(in the rows, 128 means zero)
One turn moves each row of this set onto another row. After a few examples, where does it send each row asked below?
mudi: [102  98 143 116  94 131 132 119  97 114 149 131]
kosi: [135 156 134 125 127  96 136 152 136 135 154 127]
dab: [171 113 132 139 104 134 125 137  96 127 140 128]
rogiz: [116 143 159 107 117 126 124 129 160 157 125 105]
Mas: [167 146 136 124 112 144 131 163 108 126 144 137]
sesaz: [124 140 158 119  77 129 160  91 106 132 172  94]
peg: [104 125 128 104 134 125 132 124 128 160 137  97]
pifuf: [118 154 177 114  66 134 142 113  93 136 172 108]
kef: [148 164 158 126 103 140 124 159 116 136 154  76]
nada: [135 147 166 111 121 147 122  92 141 164 143  96]
Gal: [144 157 167 133 112 122 116  99 135 148 163 149]
fof: [110 112 155  98  90 156 127 128  82 127 143 137]
zod: [109 128 170 123  65 122 129 118  87 128 165 120]
bataf: [152 131 155 141  94 130 118 133 103 138 149  68]
kitu: [166 160 154 122 136 137 121 119 128 137 159 145]
mik: [130 170 173 100  85 154 159 117 133 130 159 111]
gesi: [118 117 149  90  83 150 147 139 102 130 125 139]
numuf: [169 130 158 140 108 155 102 129  94 127 152 115]
safu: [105 137 169 118  99 151 117 112  92 114 181 128]
vep: [113 135 129 125 125 100 128 131 122 143 158 150]
Fafe: [112 143 175 131  69 112 135 120 122 113 168 129]
Vapaz: [108 128 158  97 101 156 131 145 124 112 137 148]
sis: [126 159 172 105  59 129 160 123 114 139 153 110]
Vabis: [135 144 174 124 124 127  98 136 150 136 136 103]
duv: [159 132 169 147  88 128 102 144 118 125 141 104]
zap: [120 125 142  85 108 172 156 116 108 130 140 114]
zuvis: [154 125 158 123 134 146 107  95 121 146 145  96]
lari: [106 126 173 112  78 140 116 132  88 121 156 140]
zudu: [154 138 119 124 137 114 146 111 105 145 164 120]
suv: [127 131 147  98  79 134 173 124 138 130 127 115]
fub: [125 162 144 113 147 132 120 138 117 144 169  92]
Perol: [145 131 158 132 101 112 129  83 142 158 142 117]
zuzug: [151 148 132 126  99 119 147 166 116 136 140  90]
Koruf: [103 152 137 104 145 134 119 139 122 150 158 130]
zupe: [127 143 156  81  85 163 158 134 109 139 133 127]
rom: [165 118 149 134 114 110 124 109 139 137 130 131]
Fozo: [130 145 154  91  72 145 172 120 107 145 140 107]
tereg: [160 147 121 117 119 146 146 153  93 138 152 102]
zufo: [123 121 138 126 125 103 121 128 128 145 141  77]
sedaf: [132 140 136 130 129 120 126  93 103 150 175 141]

pifuf goes to zod
Vapaz goes to zap
rogiz goes to nada
Now these:
zudu goes to kosi
dab goes to Mas

